Rotation paths and how fast each direction turns (deg/step)
Each turn is a multiple of 5 degrees from 10 to 175, or 0.
Each row of a path follows its step; steps can be skipped.

step 1: [ -5  10  13 -27  -5  18 -29  34 -32   6  21  -9   3 -25 -25   7  21  14
  37  20   1  19  23 -18 -26  31 -44  -6 -41  25  15   7  10   5  49   2
  -3 -21   8   2  -1   7  14  20  20 -15   7 -10  13 -11 -19   7  11]
step 4: [  4  23 -26  19 -27   4 -21  11  10   9  22  -2  -8 -18 -12  -6  47  27
 -14   4   5 -24  35  -4   8  -2 -35 -29  23  -1 -35  33  16 -39  -2   7
   4  -5   6  32   8 -26 -22  16  -6  32  -3  -7   1  29 -13  13 -20]
step 5: [ 15  26  24 -34   4   0 -20 -33 -21 -22   2 -10  37   7 -34 -16 -31  12
 -20   4 -12  23   3  33  -1  24 -11 -19  -3  22 -17  -3 -16  -7  25 -14
   9   9  -4  13  -5   2 -56  17 -12  -4 -33 -28  -7 -19  -3  21  12]
step 6: [ 11 -15  10  -6  -7  10  -1 -33   7  14   2 -27  -8  11 -30  20  38  11
   3  24  10  -1 -20  -8  16  23 -23 -37 -25  -6 -35  -3  13   1  17  24
  29  14 -10  10   2 -10   6   2   8  49  46 -30  39  12  -2 -18 -14]
step 8: [-41  13  10   9 -33  23   4 -16   3   3 -14 -33 -11  26  -2   0   8  17
   4  47 -46  11   9  -3   8   3 -22  -3 -13  -4 -25 -36  -3 -13  12  24
   4  15  10 -32 -32 -26   4  -1 -29  24 -18 -15 -12  27 -32 -11  -7]
step 15: [  2  16  -1 -27 -24  11 -14 -14 -31  23   5 -33  15 -18 -35   9  38  10
   3 -14 -12  23   2   6 -36  16 -11  -8  24  -3 -11  32  56  -9 -24  -6
 -29 -15  10  -1  -2 -22 -18  10 -15 -18 -37 -13  17  15  20  -6  -1]
step 16: [ 15  12  13   0   6   0  -7   7  -8  -5  11 -29   1 -37 -34 -12  -4 -24
   7  31 -45 -23 -11  33 -19  26  -4 -15 -46  21  -6  -8 -13  13  48  13
  -9  24   3  -2   6 -41 -11  11 -11   5  13  -2  12 -29 -20  13 -14]
step 29: [  8   8 -18   7 -14  19   0   0  -4  -1 -20 -10 -12  -9  -3  40  14  24
  -7 -24 -36 -11  10 -10  25  18 -33 -10  -9  -9 -40  -9  19  -9  -4 -28
 -29   3  35 -20   1 -29 -12  31 -32  28 -19  25  13   2 -47   9  -2]
Speeds:
[ -6   2  -6   9  -8   5   1  -4   2  -3   9   2  -6  -3  -1  -7   6  -4
  -6   2   1   2  -4   4   6   3   5   0  13   0  -8   5   2   5  -3   5
  -9 -10  11   1  -6   9 -15   1   0  -2  -6   1  -2 -13 -10  -4   1] : 70
[  0   7  10   1  -1  -6   8  20   7  -3   5  -1  -2   5  -3   8  -7   2
   4   1  -7  -7  -7   2   2   8  -1   2   0  12  -5  -6  -4  -3   8  -7
   0  -5   5   1   4   4   4  -3   3   4  -6  -3   6 -10  -2   1  13] : 170
[-12  -4   7  -6   1   3  -2   3  -5  -3   6 -10   5   5  12  -5   1  -8
  -4   1   8   5  -6   0   3   8   0   1   0   3   8  -7   6  -4   6   2
  -4  -4   7  -6   5  -2  -4 -12 -12   0   0 -14   1   5   6   1  -7] : 145
[ -5   0   2   9  -8  -3   8  -2   7   1   2   0  13   6  -8   1   6   5
  -5   1   7   1   4  12  -3  -4   2   7   5  -3 -12   2  10  -8  -2  -3
  -8  -1  -4   2  -7   0  11  -8  -1   0   9   2   8   6   8   5   0] : 170
[  3   0   5  -2  -3   8  -8  -9   2   6  -2 -10  -2  -2 -10   1  -2  -2
   1  -2   9 -12   0   9   2   8   7  -2  -8  -7   1  10  -3   7  14  -3
   5 -12  -5   1   0   1   3   0   2  -7  -1  -3   3  -9  11  -3  -2] : 70
[  1   3   2  -8  -5  -1  -2  -9  -5   1   3  -4   8   6   3  -4   1  -6
  10   4   0  -5  -6   3  -4  -8   5   3  19   0  -4  -7   0   2   2  -8
  10   7   7  11   6  -2   5   5  -2 -10 -12   4  -1   4   0  -5   4] : 140
[  1  -3  -6  -7   2   3   2   3   9  14  -7  -6   1   9  -5  -6   7   9
  18   7  -6   6   3  -3   2   0  -7   2   7   1   3   2  -1   3   0   0
  -7  -4  -5   0  -2  11   1  -7   6   2  -4 -14  -3   1  -1  -6  -7] : 160

step 2: [ 16  24  12  28  22 -24 -13  10 -21 -16  13 -26 -10  -1   9 -11  34  14
  11   0   9   2  45   6 -21 -15  40  -2  -6  -2   3  16   8   4 -30   4
  22 -24   6  26 -23 -14   9 -61  32  54  34  19 -10  15   3  -3   6]
step 14: [ 26  -2 -31  25  46  13 -29   0   0 -11 -11 -16  29  -8 -11  -8 -16   8
  -3  -6  -6  14  42  19 -44   3  -8  15  24   8 -10  20  17  14  13   5
  20 -19 -41   3  -3 -11  35 -13  -5  43  -5 -22 -26   6 -28   1 -45]
step 15: [ -3   2  25   5  16 -50  -5  10  12 -14   5 -11 -45 -23  10 -17  24 -10
  -6  16  -8 -22  48  12 -26 -24  21   4  15  17  11  -4 -14  56  22  24
 -19   4 -41   7   6 -17 -10 -41  -9  13  10  -3  29 -27  -4   5 -15]
step 20: [  4  27   2  -7  12  -5   8  11  -1  16  33  14 -38 -26  10 -27 -32  -3
  -5  16   1 -30  43   6 -34  -5  28 -20  35 -18  -5  34  15  28  31  -7
  17   5  -4  29   3   5  -3 -30   0  33   8  21 -32  18 -31  -2 -32]
step 23: [-18 -21 -14  13  23 -16  -5  35  22   0   0  -9 -24 -36  30 -15  36   6
   1   0 -14 -19  41   3 -35  -7 -10  13  16 -31  56  14 -11  58   1  17
  16  -4   0   8 -15  32  13  -9 -12  11  -1  34   4  25 -16  15   2]
step 28: [ 10  -7  -2 -12  50 -13  -5  17  -1   7  21  45 -40 -28  43 -13   0  31
  -5  24   6 -16  11  26 -12 -12   9 -16 -14 -21 -22  -4  -8  46  11  33
   6 -31   1   1 -17  16  11 -28  -6   7  46  -4 -17  10 -27 -27  15]
step 31: [ 11  13  13  15  18  -1  -7  56  -3 -19  31  -5 -32 -25  22 -21  30  21
  17  31  29  -3  23   2 -13 -37  52  -3  18   2  -7  27 -20  48  -2  11
  -5 -12  19 -20 -20  -6   7   6   1  29 -20  27  21  -6   2   5 -13]
step 32: [-10 -12 -15  12  18  13 -50   8 -25  -8  12 -22   5   6  -2  -6  14  20
 -19   9  -5   1  48  16  10 -16   7 -28  -6   0   0  26  49  39  14 -21
  11 -32  -8  29   5 -14  -1   3  42  35  22   5 -17  22 -25 -35  30]
Speeds:
[ -6   0  -1  -3   3  -3  -2  -2 -14   5  -4  -5   8  -9  13  -6   4  10
   0  11  -6   3   9  -6  -5  -3   0   7   6  -8  -4  -3   6  -4  -5  -6
   3   8  -8 -12  -1   0   6   1   1   4   2  -2   9  -5   4   4   8] : 85
[  4   7 -15  -1  -1  -5   4  -5   5   0  -5 -11   7  -3  -4   3  -4   0
  -8  -2   8   1   9  -4   6   3   7   1   1  15  -8  -3   7  -5  -5   2
  -5  -3  -3   0   8  -2  -6  -6   8   7   2  13   3   1  -5   1   6] : 145
[ -1   3   8   1  -3  11  -9  -8   1   2  12  -4  -4   1  -5   3  -5   2
 -11   7   2   4   2   3   3  -4  10   2   8   4   3  12  -4   6  10  -1
  -7  11   6 -10   5  -8  -9   5   3   3   1  -2   4  -4   5   2   3] : 70
[  5  -2   3   0   2   2   0   0  -8   4   7  -1  -5  -6   6   4  -2  -3
  11   8  -4  -3   4 -12  -2   7 -10 -12   2   0 -10  -3  -4   8   1   0
  -5   3   6   0  -4  -5 -10   6   2  -3  -6  18   1  13  -1  -2   0] : 95
[-12   0 -10  -5  -2   6  -1  12  -4  -6   1  -3   2  -2   6 -15   1  -5
  -7 -12  -8   4  -5   6   3   1   8 -10  -2  -3  -4  -6   4   5   6   1
 -11   3   2  -5   3  -4   3   5   0  -7   0   0  -9   8  -3   4   7] : 115
[  0   3   2   5   6  -3  11  -4   3  11   1   3  -2  10  -1   5   5  -7
 -14  -1  -5   1  -2  -7 -13   4  -6  -5 -11  -2   1  -2  -5   7   3   7
   2   1  -6 -14   7   1   4  -5   1  -2   7   0   2  -1  -7  -4  11] : 60
[  7  -5  -3  -3   2   6  -7  -6   3   3   3  -3  12  -5  -4  -3  -8   3
  -6  -6 -11  -1   3   6   3   0 -15   9  -4   3   4   4   3   7   7   4
   3  -8   5   2  -3   8   7   5  -7   7   0   3   5  12   8   0  10] : 160

step 13: [-13 -23   7 -17 -21  45   8  29 -41  -9  -5 -12 -11  -6  -1 -12  17  30
 -11  -7  -5  43 -35   5  25   9   3  30   9 -21 -13 -12   8  40 -24  -3
  18 -21  13   8  60 -18 -31   9 -16  10  28   0   7 -19  28  10 -23]
step 15: [ 27  14 -13   2   4   4 -19   0  20  14   7  19 -14  -5   2  15 -33  13
  54 -46  46  21   9  -7  19  -6 -25  69  -8 -12 -22  -8  31   1  16  -6
  -9   7   4  10  -5   3  19  34 -15  -4   0  40 -19  21   6 -11 -11]
step 16: [ -5 -11  -4  -8  27  29 -21 -28  -4 -19   3  47  22   2 -18  16  20  23
 -10  11 -11  14  -2  18  38 -25 -28  25 -48  -4 -28   6  22 -23  -2  41
 -41  20  27  38   9  12  -5   5  39  20   1   5  -5  -1  -7   4  -6]
step 18: [  4   3 -19  -8   0  16   1  17 -20  18  35 -20   2   5 -16 -17 -32  23
  35   3 -44  33   1   8  21  20 -12  18  10   6  24   8 -11 -13  24 -12
  -2  28 -20  -4  43  12 -34  12  21  -6  43  -6 -23 -38  36 -11  37]
step 24: [ 18 -13 -23  -6   8  30  14   0 -10  22 -19   8   3  -8  -8   9  46  26
 -34 -55 -32 -25 -13  -6  32  21 -19  20  19  -1 -50  28  15 -10 -36  -6
  11  -9   5  16  -3  19 -12  25  20  11  19 -10 -31  12  17 -13  -7]
step 26: [ 14  -4  19  15  17  30 -11  14  -7  31  18 -21  22   7  -7 -11 -12  -2
  24 -18  37  69 -23  17  32  -2  28  18  25  21  -5  -2  15 -12 -14 -21
 -11   2 -12  -3  44 -25  -8  40 -14  -8  19 -16   6 -10 -13  14 -33]
step 28: [ 46 -21  -5 -19  11  -4 -19   5  31  -5 -34  32  30 -12   8  12   6  22
  21  -2  32  10  34 -21  38 -12  10  17 -15 -45   6   6  16 -30  39  -3
 -26 -21  20  10  -2  22 -11  19  32  -2   0  21   0   3 -14 -30  10]
step 32: [ 15   2  -4 -14  33  19  23  25  -5  14  -6   1  -2 -20  40  32   9  53
  15  -1 -13   4 -12  -4 -14 -16 -21  50 -23 -26  22  11 -19 -31 -34   5
  28  14   5  13  -4  -6 -14   7  -1 -17  18 -20 -28 -29  43 -13 -27]
Speeds:
[ -2   4  -9  -1  12  15  -5   5  -2  -3  -2  -9   2   9  -1  -6  -9   4
 -10   6   9   4  -3  -6   7  15  -4   9  -2   1   2   0  -3   9   5   2
  -4   5  -2   0  -6  -2  -4  10  -6   0   6  -5  -4   2   0   4   3] : 135
[  0   2  -4  -5   1  -2   2   3  10   5  -2   4   6   9   1   5   6   4
   0  -9   7  -7   7   6  11  -2  -3   4   6  -1  -9  -2 -14   1   5  -8
   8  10   8   0  -9   9  -4  -8  -2  -5  -5   7   2   3  10   3   4] : 80
[ -3   0  12 -13   2  -1  -7  -4  -9   6   3  -3   1  -4  -1  -6   1   2
  10   9  -2  -3   1   0   0   1  18   9   2   4   2   1  -1   4   5   1
   7  -7   1   5  -8   6  -3   5   0   4  -7  -8  -1   4  15  -8   0] : 80
[  1  -4   0  -9  -4  -4  -3  -1  -3   2   4  11  -1 -12  -7  12 -12  -2
  -1   0   3  12   0  -4  -4   2  -9   8   2   0   7  -3  -6   1   8  15
   4   3   9   5  -3   2  -7  -4   0   2  -3   3  -5 -12  -2   7  -3] : 25
[  4  13   5   3   1  -2  -1   9   2   3 -11   9   6  -3   0   4  -7  -5
   4  -1  -7  -4  -2  11  -1   8   0   1   9   9   2   5  13   2  -3  -3
   1   6 -11   6  -9   2   2  -7 -10   3  10   0  -7  -5   1  -2   0] : 120
